Each row is where one point has got to under a steady rotation. How many ticks took it there?
The counts run from 0 to 255.
[122 102 108 102  85 163  81  92 131 163 116 167 162 135 165 133 160  79
 181 161 130 108 141 135 123 150 173 143 138 140 128 128]  113
[ 94 104  75 134 103 160 125 110 137  93 140 174 129 131 157 139 118 110
 119  87  82 134 131 147 111 122 205 136 124 136 116  90]  107
[ 82 117 154 138 107 154 128 153  99 124 116 138 123 112 165 110 100 122
 144 148 113 161 146  94  86 125 177 135 172 176 100 126]  175
[104 115 148 115  71 164 130 119 118 114 144 185 127 130 138 133 118  55
 167 105 111 145 118  72 119 132 117  96 144 123 118 129]  199
[ 76 155 100 136 153 168  93  79 110 116 128 140 183 122  96 149 145  91
 125 133 134 115 114 142 135 172 142 139 104 178 126 140]  81
[127 114  80 127 183 143  81 134 135  82 135 116 144 105 132 103 150 100
 143 170 116 156 165 143 117 131 168 154 151 157 162 130]  146
[104  90 106  89 113 153  85 154 152 163 141 149 128 129 140 137  82 105
 109 123 121  75  92 149 108 173 102 141 134 151 136 139]  4
[ 93 126  68 179 117 142 110 128 149 103 152 120 106 127 116 127 132 129
 144 165 129 148 106 140 125 124 188 141 158 186 112 119]  182
[135 126 162 147  97 145 102 110 125 107 130 168 152 140  79 123 193 117
 144 146 124 165 151 133 121  83 174 129 159 137 124 137]  209
[115 115  89 106 127 161  74 123 149 152 149 150 146 141 121 157  75 104
 120 128 147  79  91 147 116 165 121 173 125 159 141 144]  5
[103 110 162 106 150 168  80 145  68 137 121 171 161 125 107 135 135 126
  96 136 135  82 122 123 104 119 141 128 118 173 118 145]  240
[ 89 163 122 130 120 146 102 127 171 114 155 129 167 117 111 129 112  77
 143 118  92 183 141 169 122 162 132 161 138 141 146 136]  73
[167 113 126 126 115 163  89 132 142 102 160 167 147 127  75 143 123 104
 107  91 131 154 145 144 108  77 147 160 146 110 160 152]  133
[111 153 137 131 165 150  73  97 114  92 155 172 147 139 117 115 140  58
 158 149 114 132 160 101  93 137 114 128 105 125 146 142]  234
[ 97 135 122 134 121 141 113 202 123  96 125 162 113  97 106 124  88 126
  76 106 105 139  99 134 135 172 159 167 175 143 140 112]  67
[ 93 137 166 146 106 169 115 121 127 128 132 129 166 137 125 129 112 116
 157 134 125 175 166 142  77  98 169 149 156 169 118 143]  173
[121 106 160 136  97 139 106 164 104 104 121 178 100 115 123 111 178 114
 136 160  90 147 150 107 114 117 173 119 181 125 112 114]  211
[105 104 108 123 125 171 100 108 143 117 181 154 130 144 156 132  85  70
 149 108 105 128 131 102  71 108 111 106 113 140 125 150]  11
[120  96 112 100 143 140  73 168 145 133 126 118 158 106 139 110 167 104
 133 173  83 149 166 146  96 143 149 127 153 171 156 159]  148
[130 106 120 127 118 135  99 182 110 105 109 177  93 109 111 122 151 137
 101 139 111 125 107 124 140 154 189 147 184 134 122  95]  215
[130 140 168 164 123 122  96 178 143 102 143 150 109 122  76 100 127 120
 131 157 113 177 135 122 117 131 142 168 193 129 132 142]  62
[112 126 107  98 134 141  89 153 117 106 127 182 120 107 135 133 103  70
 110 105 106  94 113 117 137 196 124 144 136 110 150 117]  227
[132 136 136 166 166 144 104 160 105  71 148 153 122 121  59 127 156 130
 120 151 144 159 119 105 132  98 158 135 176 163 135 144]  58
[ 60 137 138  94 100 153 114 142 141 143 117 145 174 103 151 125 113  71
 135 128  85 136 130 138 115 197 129 131 149 149 131 136]  76
[128  79 124 153 121 153 107 135 113 101 148 141 110 136 142 117 138 129
 139 147 113 148 147  94  77  64 180 115 146 159 115 126]  23
[121 100  85  98 162 160  95 144 114  99 122 128 172  94 122 125 154 123
  88 119 101 146 154 151 112 122 188 138 137 166 159 136]  144
[115 107 140 130  89 182 123 112  71 109 114 187 154 112 100 161 165 102
 101  95 130 129 108  99 141 107 162 107 139 152 117 126]  204
[ 87 112 157 143 104 164  87 149 104 137 142 161 118 142  91 152 122 156
  89 127 138  84  71 120 103 128 141 126 127 170  92 136]  92
[106 106 168 104  61 160 128 112 100 136 139 181 153 128 132 149 128  70
 150  96 119 131 118  86 130 129 117 103 144 128 121 142]  200
[133 102 132  79 122 153 108 169  99 131  88 166 161  96 142 129 115 115
 101 105 115 133 160 150 122 129 181 157 164 142 156 134]  140
[122 127  76 122 182 151  77 151 128 120 148 134 119 117 109 120 103 109
 123 164 153 110  93 111 130 169 126 158 160 172 150 148]  154
[ 75 116 133 137 137 172  87 101 122 111 166 138 162 131 105 135 171  97
 129 147  93 120 114 123  98 148 119  89  96 180 117 150]  84
[116 118  68 127 148 159  82 119 148 124 160 151 123 138 127 149  58 101
 132 118 147  87  95 124 120 155 128 168 121 144 139 133]  6
